In the data rows, the value 128 means zero.
Two rows play each game, the first against the second. How much does the first row win by? 15 is about a draw, 30 a big win and 0 a big loss. Wins can go round in a circle: one row can beat a second, the second a third and the third the first. Each row has two weighted sums of its numbers, A and B, taken from their middle values. A row wins by its A times the other's B, less its B times the other's A.
[139 153 153 145 126 120 143 130 153 144 144 129 126 110 140 142 120 136 104 110 135]
[109 100  99 107 103 130  74 116 109 132 140 163 165 156 151 139 133  79 152 151 116] -> 21
[113 103 110 107 106 114 131 107 122 142 159 170 163 161 154 133 136 147 137 150 141]
[134 155 156 128  86  98  97 119 144 146 134 119 122 116 153 166 145 111  95 121 141] -> 14
[170 187 191 176 138  89  78  85  73  90 109 107 108  98 113 103  89  70  77  98 116]
[ 98  98  94  77  94  95  47 124 118 152 168 175 178 180 161 147 152  77 129 125  98] -> 13
[135 133 131 134 137 148 164 138 143 133 110 116 130 127 126 143 136 160 129 110 139]
[ 95 111 105  98 104 123  97 120 145 158 130 128 136 136 140 161 143 112 146 162 154] -> 19
[132 135 141 149 149 142  90 129 124 121 130 128 116 127 121 108 110  82 128 140 134]
[145 113 100  86  95 137 127 125 114  94  79  87  73  93  95 118 121 121 115 100  81] -> 10
[135 136 154 150 136  90 147 158 143 148 144 115 109 140 148 134 146 154 116 100 140]
[116 129 131 115  99 101 134 144 154 147 148 122 101 136 136 157 147 137 135 153 160] -> 13
[173 164 155 160 126 107  73  80  66  80 116 129 130 131 108  82  84  72 108 111  95]
[ 51  58  78  95 139 148 180 205 182 163 173 148 140 162 162 169 172 171 155 114 135] -> 19
[160 171 167 172 136 121 129 106  78  98 106 111 128 118 107  97  92 115  97 110 134]
[133 157 154 135 125  92 152 118 159 155 144 129 143 122 139 144 129 164  91  95 143] -> 20
[112 120 127 117 114  97 145 140 147 138 149 116 108 138 140 155 151 145 131 139 147]
[155 170 176 173 150 117 109 148 133 141 131 104 106 125 149 149 149 102 107 129 110] -> 16
[129 125 116 114 135 114 131 107 104 105 127 128 141 125 116 126 125 141 143 125 132]
[141 142 157 142 115 119 133 160 147 148 153 128 113 113 134 129 128 131 102 115 133] -> 14
[147 133 145 152 124 120 169 125 138 159 155 152 131 140 109  98  84 145  90 102 109]
[186 190 178 165 153 154 166 153 140 116  86  77  89  88 134 161 161 149 114 122 125] -> 16
[117 127 119 128 158 108 144 106 120 109 142 137 147 128 110 111 103 154 135 132 153]
[141 143 150 145 143 134 113 123 116 130 143 151 149 136 132 119 121 113 124 146 142] -> 11
[150 125 129 133 152 116  85  85  75  82 104 117 119 106  94  95 100  99 138 132 122]
[113 128 137 131 119  94 116 139 151 162 170 145 124 133 132 126 115 111 112 135 137] -> 17
[173 183 183 185 139 119 169  98 100 113 127 128 130 140 125 101 105 159 102 131 148]
[135 143 140 130 117 155 132 134 148 172 160 171 166 161 125 106  97 129 104 113 124] -> 16
[107 124 105  90 122  74 153 104 116 122 163 154 182 176 143 147 140 174 122  97 122]
[ 79 112 108 116 106 126  77 138 144 116 113 105 118 147 164 179 181  82 159 168 118] -> 21
[121 118 126 140 163 121 101 118 115 119 142 148 159 141 122  98 109 112 144 116 140]
[147 154 160 146 130 128 139 105 143 158 120 126 120 119 127 138 120 158  96 107 137] -> 16
[146 143 151 151 160 151 108 132 114 123 126 140 153 131 129 125 119 118 115 102 134]
[134 136 161 168 152 135  64 130 142 157 169 169 148 176 164 145 126  61 126 120 128] -> 18
[146 147 141 139 147 163 141 159 162 153 126 130 126 136 131 133 146 134 122 115 118]
[136 136 157 148 141  87  72 104 111 140 172 170 159 177 158 146 136  93 114 112 119] -> 13
[134 114 107 103 119  97 106 141  94 100 138 122 120  95  99  95 115 113 148 133 127]
[124 111 102 106 138 115 163  85 101 113 113 124 125  91  70  72  69 161 104  88  93] -> 11
[138 110 113 119 136 145 128 120  80  83 100 112 106 106  89  94 102 133 148 138 142]
[166 149 163 175 166 186 139 158 133 126  93 104 100 118 126 129 132 121 120 101 117] -> 21
[ 96 110 110 112 107  90 142 114 114 144 156 158 149 160 132 110 106 138  97 106  90]
[152 146 154 158 122 144 134 159 147 143 137 128 116 112 122 114 100 117 101 109 116] -> 21
[106  83  85  82 115 129 143 110  95  97 107 126 116 107  94  85 108 157 158 165 168]
[100 100  91  85  82 100 116 112 132 145 159 163 153 166 166 161 142 128 122 134 104] -> 2
[ 46  65  77  79 124 152 166 171 194 188 173 170 163 176 180 177 181 158 146 138 113]
[110 144 147 120  79  66 149 128 160 162 173 139 130 139 159 161 140 166 107 132 173] -> 12
[119 107 122 127 131 149 105 128 120 144 150 161 146 152 140 123 120 104 133 152 129]
[112 109  99  96 100 102 130 105 108 125 131 132 153 129 129 124 128 147 148 141 134] -> 12
[133 139 145 146 138 133 108 141 119 126 135 131 129 125 122 114 115 100 124 126 143]
[139 157 162 165 155 128 185 139 133 134 150 139 138 129 144 137 135 186 136 163 181] -> 21
[136 125 112 114 105  88  89 104  88  98 121 116 119 120 108 109 111 103 142 145 119]
[176 132 124 129 125 175 141 125  64  43  20  36  18  39  48  56  85 113 101  97  58] -> 20
[141 156 153 152 146 136 154 149 163 138 129 114 125 128 145 155 145 151 124 101 141]
[143 146 140 141 145 136 103 123 151 153 143 143 140 120 109 117 102  86 110 110  96] -> 16
[ 84 114 108 123 144  81 142 142 160 154 174 144 160 144 127 129 132 145 163 150 178]
[149 150 147 147 152 145 155 149 152 119 114  96  91 111 120 142 145 137 136 142 133] -> 16
[114 109 112 111 104 120 113 133 125 133 155 160 154 135 141 132 123 113 131 151 134]
[132 140 150 153 119 117  98 125 164 153 151 140 125 138 138 120 114  88 112 126 126] -> 21
[118 109  89  95 101 115 115 107  99  81 102 107 118  85  83  82  93 118 152 151 153]
[103 109 108 115 109  68 110  84 114 116 165 154 142 155 140 130 120 118 135 164 132] -> 16
[141 133 137 124 131 126 128 121 134 157 152 145 132 112 116 121 113 124 102 129 104]
[142 161 159 142  89 105 129 145 144 153 136 111 109 131 156 153 138 132  93 113 143] -> 14
[149 116 119 111 129 111 124  96  67  70  83  98  85  71  75  83  94 133 129 129 131]
[ 88 105 112 102 122 135  73 137 131 145 145 152 155 149 124 108 109  74  81  57  64] -> 7
[100  92 106 108 126  88 136 120 116 138 184 185 173 174 146 141 134 150 152 137 137]
[132 152 162 153 121  80 116 120 149 162 177 154 132 134 138 119 106 114  87 104 119] -> 16
[154 155 152 148 121 114 120 121 130 130 138 130 133 141 138 122 121 118 110 118 132]
[157 157 171 174 156 125 162 106 104 112 127 122 105 124 121 105 105 151 110 134 146] -> 14
[171 156 151 151 133 111  88  45  60  85 107 135 115  96  30  18   0  58  35  46  15]
[118 128 112 106 111 123 124 127 154 139 119 119 124 138 158 150 169 131 139 147 124] -> 7
[139 106 106 106 137 130 137  78  76  80  76 101  98  95  82  78 109 153 150 157 145]
[124 158 151 148 104 101  63 123 154 159 154 146 145 142 139 133 111  53 104 123 122] -> 5
[120 137 108 107 118  90  94 108  81  80 119 111 147 113  86  94 104 102 146 143 141]
[ 66  68  71  60 101 121  71 132 115 124 148 145 136 115  90  91 106  69 136 132 111] -> 10
[108 104 110 129 151 131 100 128 138 135 140 142 146 114 122 130 115  96 149 153 139]
[152 170 154 155 157 183 113 140 125 123 100 122 147 121 120 123 118 109 123 125 138] -> 8
[138  98  98  98  91 157 134 100  91  94  85 115  98 104 102  86 113 139 152 173 141]
[117 114 109 126 119  95 136 108  98 109 137 135 151 147 114 111 101 134 141 123 138] -> 13
[181 173 170 182 145 131 189 158 134 123 107  95  98 106 123 120 121 159  99  78  99]
[128 133 136 141 131 123 120 139 143 147 139 121 120 126 119 121 126 105 136 144 126] -> 16
[128 146 150 142 124 110  87 125 124 147 156 149 149 130 126 103 104  83 104 109 117]
[132 147 148 141 122  81 108 122 147 134 129 113 123 133 127 134 127 117 113  95 137] -> 15
[109  95  87  90  99 149 109 128 116 128 136 152 165 161 145 126 133 126 147 140 128]
[150 134 151 154 138 167 151 138 141 141 117 125 105 139 137 128 135 145 112 137 136] -> 16
[  0  45  55  58  92 123 181 225 233 231 226 197 190 220 231 239 241 192 210 208 197]
[189 171 167 171 178 201 163 171 138 120  84  93  98  97 116 132 128 145 119 103 129] -> 9
[129 114 121 123 149 136 135 101 104 124 126 145 147 140 130 133 132 147 144 140 125]
[156 171 154 142 133 143 112 166 169 157 129 116 138 155 149 183 170 105 113  92  93] -> 12
[155 157 169 176 148 165 148 113 127 134 131 145 133 159 149 131 127 143 124 164 152]
[128 113  96  75 113 100  99 128 118 111 122 115 126  99  97 120 132 124 144 117 127] -> 15
[123 119 124 122 138 163 162 161 147 134  95 102 110 114 135 158 154 167 145 133 158]
[123 134 137 129 141 119 117 125 168 150 137 125 118 126 138 158 144 132 132 124 146] -> 19
[149 146 167 171 164 151 131 131 127 142 141 153 145 145 136 138 121 130 123 123 151]
[144 123 113 102 101 128 147 122 118  73  59  56  55  76 128 156 167 166 143 130 117] -> 14
[125 118 129 132 146 130 131 163 145 147 135 121 111 131 137 133 136 127 131  92 122]
[122 134 131 119 133 151 120 153 149 143 130 131 144 132 141 165 155 119 133 131 140] -> 20
[101 111 102  75  83 100 119 135 140 125 111 102 113 138 164 185 183 143 119 106 100]
[132 145 152 139 121 104 133 151 165 153 136 111  98 132 156 176 167 139 116 133 142] -> 16
[155 153 163 176 180 146 105 125 130 130 122 124 125 132 125 120 123 102 127 119 133]
[130 132 147 143 148 126 135  92 104 131 176 193 177 162 105  89  69 131  91 100  98] -> 15
[ 40  42  61  77 135 163 148 229 201 199 204 185 168 168 180 179 185 126 156 122  96]
[146 132 143 154 123 144 200 157 158 154 133 113  90 138 162 152 153 182 126 144 126] -> 17
[196 174 158 159 144 134 128 139  69  21   0   0   0  24  88 122 152 115 120  82  66]
[127 113 127 147 140 125 132  75  90 128 167 206 183 165 106  60  64 130 121 126 107] -> 8
[146 159 152 160 137 130 110 144 151 136 124 110 116 114 144 137 129  93 118 128 125]
[104 108 106  99 117 164 212 179 148 120  73  70  88 109 158 195 204 212 124  89  89] -> 22
[140 127 118 117 143 168 186 174 126  79  52  44  58  65 121 155 186 180 135  99  93]
[135 119 126 139 133 117 116  87  98 110 124 141 120 122  87  65  60 105  77  80  60] -> 12
[105  81  89  95 131 109 149 117 101 119 147 151 143 124 117 114 124 155 149 122 107]
[109 111 112 121 135 159 178 156 142 143 107 112 114 114 137 150 143 175 152 152 169] -> 17
[135 129 143 138 134 126 155 162 168 156 125 114  97 133 144 164 160 163 128 114 153]
[100  80  75  71  79 119  87  97  93  99 115 142 149 144 110 109 106 111 151 133 143] -> 13
[120 117 124 126 123 128 103 119 134 153 158 167 155 164 147 136 123 103 127 139 123]
[ 99 100 107 113 148 145 163 150 158 155 165 155 149 147 140 136 149 172 168 180 173] -> 13
[105 102  99 101  96 134  39  97 106 122 134 163 176 148 151 117 121  48 136 155 109]
[163 162 158 146 135 135 182 146 156 130  97  79  76 111 142 159 165 177 121 128 145] -> 15
[133 122 110 119 114 134  86  98  86  94 106 119 135 120 102  86 103  93 146 149 132]
[131 126 123 118 133 126 142  88  79 121 162 187 196 148 104  76  91 154 137 144 129] -> 17
[150 155 150 148 157 160 153 150 161 142 114 118 123 103 130 142 125 142 113  98 133]
[143 141 158 170 145 120 166 146 152 151 138 116  98 139 137 143 120 153 107 115 133] -> 11
[107  96  95 110 111 113 106 124 103 109 139 138 147 153 121 111 118 109 153 142 137]
[154 164 167 157 149 124 140 149 157 119 109  86  89 101 144 168 164 139 124 103 133] -> 16
[114  91  79  68  82  75 138  82  92  76  97  93 103 109 103 104 132 168 160 152 155]
[144 137 151 159 145 144 167 147 146 147 127 119 118 118 139 131 130 156 117 130 133] -> 17
[108  97  98 101 125 123 125 135 149 143 147 150 148 151 139 136 138 137 155 136 138]
[107  95  87  81 106 123 145 112 121 124 135 147 145 139 143 155 149 162 162 167 139] -> 18
[ 75  70  91 111 140 173 156 184 182 163 152 146 143 165 159 163 162 150 145 109 114]
[174 181 172 161 137 130 111 144 160 124  94  77  68 113 137 156 161  98 114 130 120] -> 16
[147 146 140 145 156 136 102 104 100  97 119 135 147 132 116 107 111 103 131 118 121]
[149 151 154 143 114 122 109 148 158 160 121 109 109 122 155 162 163 111 114 133 127] -> 15
[144 141 159 154 142  96  97  90  93 107 141 139 123 147 114 102  94  97 104 115 134]
[118 103 104  93 109  91 112  88  79  85  93  98  87  53  49  60  66 113 101  89  93] -> 9
[150 134 140 146 137 142 142  83  81  91 108 147 139 145 119 104  98 140 122 139 135]
[ 39  44  64  75 114 176 126 202 193 199 169 172 157 179 168 161 180 124 173 157 141] -> 16
[184 178 176 189 176 193 134 127 110  87  62  72  71  72 110 127 122 102 115 143 106]
[112  94  90  90 121 113 122 106 128  94 108 114 111 105 104 111 128 145 164 140 152] -> 15
[175 183 196 185 135  91 115  92  75  90 122 113 107 129 121 105  98 112  71 106 128]
[163 170 185 190 152 120 140 111 117 137 148 161 147 142 141 124  89 129  88  97 136] -> 29
[114 107 111 111 127 104 117 107 107 120 151 164 171 161 143 141 126 132 131 113 126]
[ 95  82  74  69 101 122  34  74  65  82  95 144 141 116  85  81  86  56 140 154 134] -> 12
[113 132 130 135 113 112  97 134 143 162 174 159 157 149 123  91  97  82 118 136 122]
[152 132 115 101 115 120 125 123 105  72  43  40  50  64 100 137 142 136 104  73  78] -> 15
[113 150 156 167 155 124 213 158 147 138 169 152 154 151 164 151 134 185  86  82  85]
[164 183 173 175 136 103 111  86  97  95 105 105 112 104 112  99  89 102  87 109 123] -> 16
[125 110 113 121 130 129 140  97  95 120 118 139 138 147 114 111 118 148 141 151 132]
[124 130 123 132 144 152 138 148 124 138 139 150 157 142 119 117 116 131 147 142 153] -> 21
[117 102  99  92  69 120 140 106 113 131 142 167 166 168 160 126 128 154 131 137 131]
[107 126 132 145 170 153 127 160 145 127 123 117 139 144 144 154 155 112 114  72  77] -> 18
[141 124 119 140 147 141  94  95  85  80  98 112 123 114  96  81  94  97 151 141 130]
[ 90 122 124 130 142 148 125 165 159 148 120 110 130 133 165 181 175 129 116  96  87] -> 14
[165 152 160 158 162 163 157 149 146 138 101 101 105 128 129 141 140 154 112 103 132]
[130 117 119 136 142 161 170 100  86 109 120 153 152 129 111  91  95 168 148 162 151] -> 13
[ 92  93  88  94 114 136 132 140 128 100  93  86  88 110 141 163 174 147 166 156 138]
[ 93 121  97  72  72  29 128 136 160 149 171 130 142 161 175 184 175 160 122 108 123] -> 3
[131 135 131 132 114 133  83 111  98 110 124 146 148 140 122  99  95  79 117 116 118]
[150 132 136 129 140 150 119  75  84 103 118 148 138 112  76  62  57  89  59  63  28] -> 13
[102  84  93  72 108 130 130 133 138 147 146 156 154 160 136 149 150 148 121  89  86]
[129 111 102 111  88 166 114 114 101 113 100 137 146 140 122 105 117 117 140 164 132] -> 15
[173 167 178 193 168 203 144 114 113 115  93 130 119 122 132 118 114 135 123 163 154]
[142 139 136 136 123 150 129 151 141 153 137 142 142 118 107  99  95 107 104 108 111] -> 16
[146 152 158 162 149 107 126  99  92  96 142 148 166 143 131 130 113 131 120 123 142]
[137 135 138 137 130 127 137 155 136 121 126 103  98 111 136 135 146 134 127 124 122] -> 10
[144 148 142 144 142 140 152 132 141 149 120 121 112 126 127 123 121 147 112 108 124]
[123 127 126 128 118 127 124 145 129 144 144 147 150 142 138 125 137 119 141 167 145] -> 16
[142 130 148 154 152 131 114  93 111 112 112 124 113 126 113 125 104 112 121 127 138]
[147 155 163 148 137 103 137 142 162 152 134 113 114 137 147 156 149 142 102  90 137] -> 14
[139 112  99  99 115 127  98  97  71  77  67  89 106  89  64  73  95 107 145 130 133]
[118 105 119 124 128 109 100 119 116 140 176 171 152 155 110  82  82  88  79  66  40] -> 14
[111 107  93  99 100 152 121 102 110 111 116 133 125  93  91  74  80 105 123 139 104]
[123 130 141 128 117 120 155 169 160 159 135 121 110 133 158 170 164 158 125 127 157] -> 19
[134 115 115 118 142 144 113  92  94 115 127 155 167 156 133 129 129 126 147 138 124]
[168 190 181 162 114  85 100 119 154 147 115  88 100 121 159 168 160 103  84 117 112] -> 14
[161 155 171 159 146 116  83  81  90  92 107 113 112 111 114 114  92  91  75  89 119]
[113 120 123 117 109  94  65 105 116 135 163 160 147 154 146 133 121  68 127 155 113] -> 11
[122  97  94  98 128 110 128 121 120 122 123 126 126 107 103  91 114 150 154 133 141]
[108 103 109 105 105  76 150  98  97 115 161 161 152 152 146 121 121 156 125 118 127] -> 11
[116  83  86  94 110 136 130 121  97  99 105 117 110  97 104  93 123 149 168 179 152]
[104 100  89  86  97 110  97 104 128 125 138 145 143 145 139 145 135 116 145 151 127] -> 8
[ 51  74  81  75  99 130 153 181 178 176 145 133 142 175 178 192 199 169 164 126 149]
[146 143 134 140 135  94 127  67  69  86 143 157 159 111  81  56  59 134 121 128 129] -> 15
[168 174 171 148 101 129 107 152 164 144 107  98  94 110 157 157 148 106  88 114 128]
[107  87  91 103 107 121 131 100 112 117 125 141 138 132 131 114 130 145 159 168 143] -> 18
[179 170 176 186 160 195 166 136 138 125  94 109 112 118 130 125 119 150 100 107 117]
[167 163 165 174 167 160 113 157 145 126 106 109 105 102 124 130 125  89 124 107 122] -> 13
[156 169 178 197 198 140 107 118 115 118 169 168 172 153 122 112 103  97 125 102 106]
[118  89 112 122 157 106 162 108 107 121 148 142 123 144 119 121 132 175 164 141 151] -> 12
[ 28  34  48  51  86 114 108 174 168 165 169 156 138 122 149 149 164 124 205 224 209]
[154 158 158 162 149 121 138 160 148 127 112  92 103 111 129 126 131 122 119  97 131] -> 20
[ 53  43  66  74 114 157 177 173 184 192 182 182 152 166 144 155 161 188 204 218 223]
[103  93  89  76 102 100 119 111 128 139 141 143 124 122 122 134 131 125 135 130 108] -> 14
[103 107 113 119 155 114  73 110  88 122 185 194 214 175 115  96  88  92 120  98 110]
[ 88  91  83  74 112 128 126 161 176 160 146 134 143 134 164 184 202 146 194 184 159] -> 20
[ 91 103 106 113 115 141 151 140 134 144 143 148 154 140 130 113 107 135  99  84  87]
[ 28  40  55  72 102 121 143 191 184 197 214 192 181 164 150 138 161 150 222 241 232] -> 19
[133 111 111 116 111 110  99 113  86 100 110 124 126 121 122 107 127 110 151 149 126]
[180 158 165 164 165 159 139 126 127  87  63  68  62  83 108 122 132 127 122 112 129] -> 16
[140 125 123 122 147 131 137  79  95 101 102 131 122  99  68  69  63 130  77  55  69]
[ 67  68  69  59  74 127 161 192 187 165 144 128 114 147 184 193 209 166 174 163 149] -> 13
[161 159 160 163 153 146 148 151 150 139 101  88  95 101 139 143 155 138 119 119 122]
[147 155 162 165 146 104 131 148 156 139 136 107 107 129 140 154 136 114 110  95 123] -> 15
[146 127 143 152 156 168 124 134 127  99  84  90  77  92 115 133 131 117 131 132 129]
[137 135 152 167 164 120 117 121 118 131 140 130 116 122 115  98  98 119 120 117 140] -> 15
[ 76 102 106 106 120 155 138 184 162 159 120 121 145 142 170 176 183 142 130  90 107]
[115 113 114 127 133 154 208 146 137 124 109 113 114 131 139 146 146 206 158 143 168] -> 14
[138 145 145 148 126 175 162 130 145 163 152 179 172 186 159 142 126 150 122 144 148]
[115  94 106 107 120  86 100 117 111 107 133 124 107  96 103 100 110 112 149 149 148] -> 10
[134 113  93  98 126 139 138 105  95  92  78  90 109  85  73  85 102 149 159 143 143]
[137 135 144 143 157 120 172 148 145 143 143 121 116 115 118 122 123 161 119 105 124] -> 17
[ 99  88  84  88 101 122  59  69  60  84 107 138 145 118  95  79  91  79 147 180 144]
[159 171 178 180 167 130 112  88 121 116 131 144 149 148 129 128 109 113 103 118 139] -> 15
[118  90  91  87 118 119 121  74  77  92 103 125 110 100  85  83  96 143 149 159 152]
[145 136 154 169 165 154 122 104 131 121 117 133 113 130 121 118 103 117 126 130 150] -> 14
[113 109  92  81 119 120 158 120 114 127 126 143 165 132 129 134 149 184 155 141 142]
[147 153 152 142 112 113 122 111 128 156 151 162 144 120 107  83  79 104  79  97 100] -> 15
[ 66  71  78  89 115 156 135 158 167 167 161 162 153 123 144 137 151 143 198 228 202]
[140 143 143 148 119 148 124 139 153 134 109 114 102 120 145 153 138 109 119 139 135] -> 18
[151 157 160 174 168 161 109 120 113 122 113 133 149 126 127 119 112  97 125 120 135]
[100 125 130 117  89  87 117 138 145 170 153 146 146 149 136 127 127 135 122 122 171] -> 11
[147 159 145 148 162 171  77 161 154 123 115 109 134 118 108 133 128  57 132  96 108]
[ 96 124 132 143 156 118 138 171 145 127 121  83  92 116 170 199 202 130 152 132 104] -> 19
[151 143 138 128 152 170 125 167 149 153 123 131 131 118 109 105 125 122 113  91 103]
[158 187 174 178 167 131  95  98  95 101 114 118 151 109 118 108 109  89 110 117 133] -> 16
[136 160 150 148 127 125 127 158 146 143 126 109 102 109 152 140 158 113 133 157 133]
[124  95 101 103 127 152 124 110 107 115 107 143 146 130 124 125 128 145 152 139 139] -> 16
[ 98 116 114 115 113  84  78  69  93 149 209 234 247 201 138  92  85  98 116 105  86]
[112  85  87  85 113 135 109 103 117 111 117 133 124 145 128 144 147 134 165 164 139] -> 19
[206 204 196 194 170 116 136 138 146 111  94  67  66 100 127 149 148 115 101 100 105]
[ 90  99  95 113 132 147 160 156 156 156 168 163 164 144 144 138 135 161 174 179 178] -> 11
[148 152 163 148 115  97  99 116 158 152 138 125 107 142 138 132 126 104  99 101 129]
[155 138 133 122 135  88  89  93  68  78 111 109 112 102  85  88  96 101 125 108 116] -> 20
[ 80  82  88  87 116 156 192 177 162 154 133 128 138 131 143 156 181 201 193 182 206]
[118 127 129 146 133  88  88  50  65 105 183 194 196 148 102  48  43  82  95 106  66] -> 10
[151 139 128 129 135 165 184  86  91  94  99 145 163 152 135 122 119 200 130 138 140]
[151 148 155 162 129 136 155 145 147 130 129 106  77 122 151 150 143 132 128 164 140] -> 15
[ 99 114 129 121  97 116 132 126 167 187 172 167 162 164 150 141 131 142 123 143 161]
[145 145 144 149 138 128 112 113 140 151 149 150 140 120 110  94  86 100 100 118 100] -> 14
[104  80 105 108  85 104  76 120 118 121 113 109  82 113 130 113 126  92 143 161 151]
[ 79 102 107 112 132 121  95 168 171 160 181 163 166 140 140 151 145  97 177 172 190] -> 28
[143 156 141 138 145 121 186 149 142 132 132 113 123 117 119 125 136 166 123 118 132]
[151 161 151 159 141 165 103 152 138 151 136 137 159 151 143 126 126  87 108 120 106] -> 15
[172 173 174 154 137 133 145 156 144 147 115  89  91 109 144 165 152 139  95 109 118]
[151 106 131 149 135 147 144  61  69  82  95 130  99 118  89  83  77 143 125 158 139] -> 12
[117 144 139 131 114  96 144 129 164 163 167 138 136 151 133 132 122 147 114 130 148]
[146 140 148 157 168 144 155 170 156 132 129 102  95 113 129 142 139 142 128 112 125] -> 11
